In the rows, zero is written as 128.
One turn moves each row of this set onto another row. After a few examples, where does it send each row asked below?
Q527: [154 116 118 122 130 145  99 115 122 137 129 123 144]
Q686: [167 103 104 133 149 115 104 142 121 131 144 101 127]
Q478: [129 103 135 134 129 156 115 110 162 132 132 140 106]
Q630: [124  83  92 135 141 135 119 129 151 119 124 131 145]
Q786: [139  92  94 137 138 127 107 121 129 122 129 125 154]
Q771: [124  78 120 166 163 133 117 141 140 101 130 128 119]
Q681: [168 101 103 132 146 120 109 141 122 130 148 105 121]
Q601: [164 107 130 115 130 126 113 134 122 135 155 116 107]
Q387: [142  97 102 126 137 130 108 124 127 121 118 123 157]
Q278: [116  90 107 148 140 139 129 120 167 121 127 140 120]
Q774: [119  81 100 149 140 133 122 125 146 115 128 130 143]
Q594: [164 108 133 118 131 128 106 130 122 138 153 117 104]
Q453: [148  88 112 153 164 121 109 145 130 111 134 107 141]
Q769: [126 110 126 141 134 154 121 111 164 137 138 141 110]
Q379: [169  96 107 132 145 117 109 136 123 128 144 101 128]
Q732: [125  80 130 159 164 130 123 144 144 102 129 128 125]
Q223: [141 108 153 124 136 133 124 135 141 132 155 135  94]
Q570: [146 119 130 125 129 158 106 107 143 142 140 136 121]
Q434: [125  86 123 165 166 135 120 148 143 103 129 128 117]
Q638: [127  89 151 151 152 144 124 135 142 108 138 146  99]
Q876: [125  86  96 140 141 126 124 128 147 115 117 130 142]
Q64: [140 110 150 121 135 140 121 136 132 130 149 136  93]
Q659: [119  87 103 141 143 144 124 126 169 122 127 142 125]
Q522: [143 104 149 124 139 141 124 136 131 124 142 141  90]
Q120: [146  89 103 155 166 122 109 147 131 112 131 106 132]
Q481: [130 108 123 135 142 155 114 116 167 134 135 147 112]
Q192: [150 112 115 113 134 147 100 119 126 138 134 136 144]
Q425: [122  89 144 150 148 145 123 135 143 110 139 141  97]
Q144: [133  83 120 164 169 142 120 147 139 102 130 125 121]
Q940: [131  82 125 167 168 136 118 140 145 101 129 128 119]
Q240: [121  92 151 146 151 134 129 139 148 110 139 141 103]
Q395: [123  96 149 148 152 146 126 141 141 113 136 141  96]
Q467: [148  81 102 156 161 119 104 141 128 108 132 109 134]
Q821: [129  91 145 149 157 149 126 142 142 108 133 140  98]
Q94: [154  89  99 157 164 127 112 146 131 113 136 107 128]
Q965: [144 103 152 123 134 139 124 132 130 127 151 139  94]
Q810: [140 102 151 126 133 139 116 130 135 129 151 135  90]
Q688: [164 111 130 113 135 125 117 136 120 136 151 120 102]
Q424: [166  97 108 132 144 116  99 134 117 128 144 100 126]
Q584: [114  84 119 147 136 149 124 119 165 122 128 138 119]
Q854: [150 118 132 121 129 145 100 106 138 142 136 135 117]
Q899: [143 118 126 121 134 157 103 113 143 143 140 144 121]
Q194: [154  85 105 159 161 120 111 140 134 109 132 110 133]
Q605: [141  97  97 123 139 133 108 128 128 127 125 127 155]
Q371: [167 105 112 136 149 119 103 138 123 132 148 100 133]
Q604: [162 114 128 115 134 126 112 135 122 140 152 115 107]
Q823: [162 114 133 120 136 124 112 132 130 142 158 114 109]
Q107: [154 110 111 120 134 131  98 112 122 138 132 128 142]

Q876 moves to Q278
Q786 moves to Q774
Now these:
Q481 moves to Q899
Q467 moves to Q771
Q379 moves to Q194
Q686 moves to Q120
Q240 moves to Q223

One turn moves each row of this set onto another row. After a few examples, where does it send each row asked below?
Q547: [104 161 156  75 123 109 119 114 134 149 132 120 116  76]
Q340: [125 137 149  89 129 119 102 101 165 131 122 152 102  90]
Q756: [153 122 126  96 135 104 128 112 110 134 134 138 132 100]
Q55: [114 131 176  91 123  89 115 115 157 168 118 144 118  99]
Q487: [119 132 127  66 130 113  96 101 117 136 100 139 117 104]
Q224: [109 143 172  67 132  91  95 121 147 147 121 128 100  91]
Q44: [156 128 150  63 149  96 100 114 119 138 118 123 129 118]
Q781: [163 133 162  84 154  70 116 107 132 147 142 148 124 105]
Q987: [113 153 139 100 139 107 141  99 144 158 122 143 105  85]
Q193: [166 126 145  84 139 102 121  91 119 134 110 148 126 111]
Q105: [164 134 135  86 147  87 137 106 129 124 123 145 117 108]
Q925: [161 116 155  92 119  90 129 106 129 147 112 145 135  91]
Q16: [135 130 176  64 128 115 118 114 117 145 113 155  92  97]
Q673: [142 137 150  84 156  90 142 118 107 163 123 132 136 115]
Q275: [108 137 141  80 137 115 115 101 125 144  88 127 106  99]
Q19: [ 99 118 144  86 138 101  94 105 119 137 133 121 123 109]
Q123: [162 135 172  72 129 111 126 108 121 141 133 138 136  98]
Q400: [169 135 146  81 144  85 136 101 134 152 109 142 119 106]
Q890: [169 131 129  82 150 109 124 107 135 141 122 140 119 118]
Q404: [105 154 157  81 152 101 101 111 113 155 140 127  95  97]
Q150: [114 135 154  82 149  77 120 118 128 151 149 116  89  97]
Q313: [123 146 148  83 132  97 148 103 126 174 113 150 112  85]
Q229: [145 134 135  82 140  96 124 117 143 134 137 139 154 109]
Q148: [152 119 138  83 143  83 137 136 116 143 117 130 116 106]
Q947: [115 153 142  91 130 124 102  90 119 156 139 123 119  95]
Q653: [121 139 148  91 130 102 104  94 150 153 160 127 116  86]
Q422: [124 145 135  88 155  65 119 109 126 145 130 156  92  96]
Q298: [161 124 153  82 144 103 143 113 126 139 109 150 121 118]
Q330: [166 109 147  86 146 101 109 118 117 157 120 142 112 115]
Q782: [120 117 182  74 125 105  97 114 139 156 133 126 105  99]
Q703: [129 156 152  71 136 102 104 121 142 135 149 119  88  95]
Q717: [134 139 126  80 134 107 103 110 159 140 140 158 111  95]
Q674: [107 145 164  94 135 104  98 101 141 162 146 149 113  85]
Q958: [130 144 175  80 140 102 120 104 129 143 113 144  72  87]
Q10: [179 133 141  81 137  89 119 109 132 153 135 135 110  90]
Q138: [105 134 163  80 118  92 134 106 127 156 124 114 123  84]
Q163: [104 150 147  79 130  66 122 117 136 139 116 117 114  93]
Q209: [117 140 133  96 161  83 101  98 132 139 114 143  88 101]
Q719: [107 128 175 100 142 101  99 107 112 151 127 142 105 116]
Q753: [ 86 136 152  90 137  92  98 117 133 151 117 136 124  99]

Q653 moves to Q138
Q340 moves to Q987
Q400 moves to Q193
Now these:
Q55 moves to Q947
Q148 moves to Q330
Q487 moves to Q422
Q674 moves to Q547
Q44 moves to Q781

One turn moves each row of this set onto another row. After a few examples, where does it send each row asked below?
Q456: [123 130 103 118 143 153 123 137 102 147 125 123 130 137 138 149 149 118
 139 116 147 139 123 150 132  96 129 131 112 130 116 120 143 122 126 154
 114]
Q373: [127 127 132 138 119 131 116 121 120 113 101 138 116 123 136 133 153 162
 128 144 138 144 149 124 132 141 105 121  94 107 137 112 119 126 115 137
 139]
Q88: [121 146 116 127 117 126 122 137 119 113 114 141 120 131 141 148 159 154
 131 142 131 128 148 128 144 144 113 123  97 110 121 105 113 126 126 121
 143]
Q863: [155  95 137 136 134 130 111  98 134 123 119 132 124 136 149 126 129 125
 120  99 135 138 145 108 137 134 114 132 144 120 159 138 144 145 115 122
 117]
Q74: [153  96 129 130 125 121 103 115 145 126 112 119 116 129 142 141 140 141
 125 114 133 125 151 124 154 156 117 131 128 127 174 125 121 154 132 120
 137]
Q946: [129 115 150 110 153 112 119 142 121 124 127 115 131 106 131 131 160 137
 129 129 135 117 110 145 131 138 117 136 150 141 117 133 112 138 106 147
 139]
Q887: [113 154 102 108 127 120 127 152 132 107 126 131 151 131 141 157 154 127
 132 122 119 110 121 134 152 137 133 133 126 128 122 115 117 136 140 119
 125]
Q316: [132 147 117 129 142 139 108 116 146 143  95 122 117 148 150 132 139 128
 125 120 104 143 141  90 145 109 102 121 112 110 141 120 132 126 104 134
 125]
Q634: [130 115 142 110 165 115 124 149 123 121 129 117 122 106 141 135 160 131
 132 129 133 109 115 144 135 137 114 139 147 145 125 133 109 134 107 142
 137]
Q115: [124 130 144  91 120 135 119 122 133 132 120 123 126 118 127 132 131 124
 110 133 111 134  97 129 100 125 122 130 148 128 119 124 113 117 114 128
 137]
Q648: [121 128 141  85 116 146 118 126 132 141 121 123 132 129 131 134 132 120
 112 136 108 141 106 126 106 117 121 129 141 122 120 119 122 109 108 132
 129]
Q879: [130 122 153 144 110 136 143 106 139 128 144 129 113 111 124 124 118 122
 146 142 140 133 127 127 120 119 139 132 127 116 152 130 109 135 142 111
 122]
Q587: [130 138 117 137 136 158 122 123 108 155 109 127 136 132 130 156 147 106
 143 124 168 119 134 122 114 107 115 115 107 130 134 127 136 127 116 141
 135]
Q891: [131 148 126 106 126 145 111 117 144 148 109 127 118 147 144 136 130 125
 111 125  97 135 129  98 123 106 105 120 126 112 136 119 121 115 105 124
 124]
Q917: [119 129 103 124 148 145 124 130 106 146 130 115 127 128 143 136 147 128
 129 112 145 144 116 158 131  94 131 139 117 132 117 120 143 130 122 158
 116]
Q25: [143 123 118 103 155  97 130 137 114 122 142 106 115 120 148 113 158 129
 133 100 117 135 112 129 132 118 119 146 142 129 124 120 115 129 110 137
 130]
Q564: [127 139 116 111 164 110 111 138 123 116 147 112 120 130 147 132 162 130
 127 107 131 107 110 123 116 120 135 121 142 153 147 142 120 137 113 145
 120]
Q948: [136 123 120 104 153 103 124 141 117 125 134 102 120 119 146 110 162 134
 132  99 120 143 116 129 144 112 125 148 136 129 124 112 118 136 114 141
 120]
Q383: [140 149 131 164 139 134 132 129 141 133 127 137 112 146 129 106 113 147
 115 119 130 136 116 151 144 116 125 143 107 119 148 133 147 130 136 130
 129]
Q265: [139 124 144 140 107 141 135 110 138 128 154 134 128 111 129 127 108 124
 138 134 144 136 144 121 122 124 139 122 124 105 151 128 127 129 138 105
 121]
Q420: [137 143 133 163 134 135 117 135 138 147 128 138 114 151 137 111 105 151
 107 128 132 136 121 144 142 121 124 135 115 116 139 134 155 117 136 136
 123]
Q100: [142 146 121 151 150 130 132 126 139 133 123 131 120 137 126  92 125 139
 114 113 120 130 101 140 142 108 119 150 101 132 163 137 135 125 127 126
 133]
Q620: [132 139 119 140 128 142 116 116 125 142 101 121 137 127 125 158 149 106
 150 127 157 120 138  96 116 124 113 104 110 127 153 132 122 134 116 137
 139]
Q399: [121 154 133 148 141 125 116 122 167 153 146 120 135 131 138 142 124 101
 135 129 118 124 138 127 148 132 138 144 114 124 155 125 137 154 136 109
 155]
Q177: [140 141 125 138 134 129 111 125 161 161 136 118 137 132 135 146 111 116
 138 130 125 124 140 130 155 129 135 137 110 118 152 118 140 143 141 104
 159]
Q317: [143 103 149 141 138 130 109  92 121 116 119 128 108 124 140 122 133 137
 118 115 145 151 151 115 122 131 110 125 128 113 155 137 138 144 108 133
 130]
Q291: [140 135 135 164 132 141 119 136 139 142 128 139 112 148 135 118 107 146
 118 133 138 135 125 139 149 119 131 130 115 112 141 137 154 119 146 124
 126]
Q172: [134 115 124 163 151 123 110 124 133 134  98 114 107 146 157 131 148 135
 135 115 137 132 142 108 167 120 112 122 125 129 156 139 143 147 132 128
 127]
Q435: [128 146 123 141 137 124 109 128 163 166 141 118 137 129 138 156 119 109
 143 132 122 119 137 125 155 130 135 141 111 125 147 116 139 146 140 113
 150]
Q619: [128 144 118 109 162 108 112 143 129 113 137 115 129 129 135 133 155 119
 128 104 134 107 108 121 121 123 138 118 146 145 141 141 118 144 119 148
 112]
Q776: [122 117 147 148 123 123 135 105 127 123 141 133 104 107 125 118 137 126
 151 152 126 126 120 133 131 114 133 140 122 121 143 137  94 135 137 112
 127]
Q346: [138 125 142 133 102 130 143 107 136 124 150 137 125 109 124 128 108 129
 145 136 144 132 135 119 114 126 137 127 123 111 147 122 116 129 138 107
 116]
Q666: [121 125 108 120 148 149 119 133 106 142 127 120 130 131 143 145 148 126
 129 113 143 138 112 160 133  95 129 145 122 129 116 121 141 124 128 156
 114]
Q733: [114 155 131 147 155 127 105 121 145 143 148 125 136 119 139 126 139  87
 133 128 127 124 132 129 138 135 138 145 108 133 154 140 127 154 123 120
 155]
Q479: [122 130 141  88 116 142 114 125 131 128 126 121 133 125 129 135 133 119
 107 129 111 135 103 129 105 124 123 129 152 124 121 126 113 113 118 133
 128]
Q807: [107 157 102 113 138 120 129 154 134 109 126 135 146 123 143 155 157 126
 132 125 115 107 122 127 149 141 135 129 124 132 120 120 120 137 141 121
 124]
Q343: [111 156 107 106 124 121 126 152 130 108 124 139 150 135 138 160 156 131
 129 135 116 111 123 129 146 143 125 123 117 123 119 117 119 132 133 122
 131]
Q767: [152 121 133 126 131 117 115 118 146 126 103 116 123 124 128 139 138 121
 132 112 135 122 141 102 141 154 110 117 122 128 175 127 116 155 128 114
 152]
Q396: [137  99 126 162 130 122 101 120 125 131 107 114 119 151 152 133 142 126
 131 110 156 127 139 116 150 142 125 123 137 133 156 142 144 146 137 128
 132]

Q456 moves to Q343
Q74 moves to Q863
Q399 moves to Q879
Now these:
Q373 moves to Q316
Q291 moves to Q177
Q891 moves to Q587
Q776 moves to Q100
Q634 moves to Q25
Q948 moves to Q619
Q767 moves to Q317
Q435 moves to Q346
Q479 moves to Q666

One turn moves each row of this set onto another row. After a few examples, where does it send each row asked below?
Q687: [120  97 153 110 116 123  96 112 148 119 131 127 118 125 140 109 125 108
 130 125 133 126 155 130 125 103 139 102 130 136 120 109 116 132 135 112
 142 117 131 118 123 140 128 104 147 121 117]
Q3: [111 121 129 149 126 116 148 137 137 132 105 152 145 133 127 132 127 137
 145 141 122 119 118 149 110 148 130 139 137 106 139 151 110 132 144 155
 123 135 129 122 141 108 145 144 125 120 145]
Q242: [135 151 129 152 122 133 126 136 115 134 111 143 124 134 128 131 148 147
 119 118 104 124 141 121 128 150 111 149 123 119 125 113 161  98 118 129
 126 133 143 149 139 139 118 125 131 147 123]
Q844: [113 103 149 117 113 109 106 115 161 125 136 133 126 136 143 103 123 118
 133 113 131 128 156 133 129 112 144  98 117 132 116 109 129 134 132 110
 158 127 135 118 122 138 125 104 139 128 118]
Q734: [112 106 145 119 109 106 108 113 154 129 137 127 123 141 144 107 123 114
 132 110 126 123 159 129 127 112 149 104 114 138 108 110 136 127 131 106
 151 127 134 114 122 141 122 106 141 122 119]
Q457: [113  99 148 120 120 112 112 113 154 130 135 122 123 135 140  97 122 116
 135 123 138 114 147 128 123 106 156 110 124 132 110 126 127 128 132 109
 143 131 141 102 125 136 140 107 154 117 120]
Q440: [121 104 153 109 125 115 108 111 146 131 142 118 114 130 153 103 128 110
 127 122 136 118 163 128 118 109 144 108 122 135 113 116 127 125 124 105
 131 121 138 109 130 139 123 114 149 124 117]
Q883: [114 105 142 128 113  99 115 107 150 126 128 133 118 132 139 102 129 106
 135 128 129 116 161 125 123 100 148 111 119 129 116 115 129 121 132 119
 141 121 139 112 130 144 126 105 146 116 120]
Q871: [127 122 128 157 138 121 150 134 122 135 119 156 141 136 132 146 122 126
 133 136 119 132 105 156 104 151 134 131 138 105 141 149 116 125 137 157
 138 142 130 129 138 107 147 136 121 129 135]
Q997: [126 141 118 161 118 138 130 137 113 133 111 149 135 150 126 123 141 149
 125 125 100 121 146 134 132 140  94 142 127 123 117 120 144  97 123 134
 124 128 134 147 135 126 102 128 125 131 133]
Q622: [147 124 138 128 113 153 130 124  99 133 126 139 113 139 144 126 127 115
 140 152 134 142 114 134 124 137 108 132 142 142 150 130 117 139 138 131
  99 108 112 152 130 119 117 143 139 130 142]
Q36: [136 136 115 171 125 153 129 139 108 138 122 154 126 148 128 137 134 135
 116 127 106 135 131 136 128 141 108 140 143 126 120 125 148  98 119 138
 131 136 131 149 131 117 109 119 125 138 125]
Q320: [103 122 121 122 142 153 146 140 113 136 146 122 130 151 148 130 142 142
 130 122 135 132 133 130 123 157 124 127 149 139 119 152 147 128 130 130
 105 152 151 121 126 129 121 149 139 134 162]
Q409: [116  96 149 110 109 111  99 112 150 126 132 123 122 127 141 113 117 106
 135 120 133 126 150 128 125 104 142 105 128 136 119 113 118 125 133 109
 142 115 127 108 122 137 131 109 148 117 118]
Q84: [114 120 115 142 145 158 148 140 108 132 144 132 128 146 143 147 137 130
 119 125 134 143 125 136 116 159 124 123 160 132 117 150 150 117 122 134
 119 157 151 126 123 125 124 138 136 141 151]
Q808: [120 131 118 125 145 153 154 142 113 117 145 115 126 141 140 136 134 144
 137 115 138 145 134 114 123 154 116 123 143 128 116 152 132 142 117 128
 119 148 147 115 108 136 122 144 161 147 149]
Q285: [129 129 127 129 128 115 143 143 125 121 146 131 157 143 112 150 112 151
 141 115 124 160 102 124 139 146 107 112 116 115 127 129 107 135 124 135
 154 126 130 129 101 128 117 127 133 144 137]
Q797: [117 103 154 107 131 122 109 111 149 127 146 124 118 128 151  99 132 114
 128 123 141 122 162 126 120 107 144 103 124 133 116 119 131 132 127 106
 138 129 144 110 128 138 123 112 148 131 120]
Q79: [118 125 140 125 113 119 124 145 129 134 142 133 152 136 109 144 117 154
 133 121 140 157  80 126 145 151 126 127 126 130 135 122 137 119 136 121
 154 137 137 139 112 123 131 120 131 145 141]
Q509: [156 133 127 131 120 150 134 132 115 123 137 138 108 127 132 143 130 125
 142 143 130 150 129 114 122 131 109 141 129 143 143 127 106 145 128 134
 103 107 110 145 115 111 111 132 139 140 124]
Q856: [128 147 109 168 119 137 145 143 122 114 114 146 121 137 123 135 142 149
 136 115 107 133 158 116 124 139 104 146 124 123 113 126 137 120 115 135
 128 137 132 136 118 122 104 123 143 143 126]
Q920: [153 133 141 124 112 139 125 122 102 130 119 139 105 117 138 135 135 113
 134 150 137 148 113 121 122 145 120 136 139 137 160 118 132 129 132 132
 104 110 120 157 131 132 128 136 143 138 134]
Q571: [117 120 141 126 114 120 138 144 124 132 148 135 162 149 120 139 112 155
 133 128 137 156  92 142 138 146 104 116 124 132 128 124 125 122 136 122
 143 132 131 143 113 118 109 130 125 136 148]
Q137: [115 129 129 116 139 152 133 143 118 140 147 116 123 142 145 137 144 144
 127 110 132 136 122 116 127 167 141 132 141 136 124 144 160 128 128 123
 116 158 153 125 125 137 139 141 142 149 151]
Q393: [132 128 115 144 139 119 152 136 137 128 125 146 133 129 121 142 129 133
 149 138 118 127 123 122 115 138 136 140 124 106 142 155  97 145 135 165
 122 126 131 116 125 112 145 135 131 129 135]
Q389: [126 120 133 138 129 128 146 137 110 129 150 144 155 146 125 154 115 137
 121 130 138 162  87 149 124 152 110 109 136 127 128 128 130 117 128 129
 150 142 135 146 114 121 117 126 127 142 142]
Q633: [155 126 132 144 127 158 131 127  96 140 135 148 112 141 145 137 125 107
 131 145 126 148 107 140 118 141 119 132 146 134 150 136 122 131 134 138
 114 121 112 152 134 111 126 135 132 138 131]
Q652: [116 124 133 140 122 114 137 138 140 131 101 146 134 111 118 142 130 132
 141 139 132 128 110 133 114 150 143 144 145 106 152 143 120 124 140 157
 125 131 133 123 137 114 159 135 132 127 138]
Q968: [116  98 148 122 121 119 111 109 160 125 128 131 123 132 143  95 127 115
 135 129 137 113 151 132 124 107 159 107 126 129 117 127 123 140 136 115
 148 128 142 108 126 137 140 106 150 119 120]
Q15: [112 105 143 125 118 111 109 107 151 120 128 137 118 131 141 100 135 112
 132 125 125 118 167 125 124 100 145 107 120 128 114 112 131 121 133 120
 147 129 143 116 131 146 127 101 143 120 121]

Q3 moves to Q571
Q389 moves to Q84
Now these:
Q457 moves to Q734
Q856 moves to Q509
Q844 moves to Q797
Q79 moves to Q137

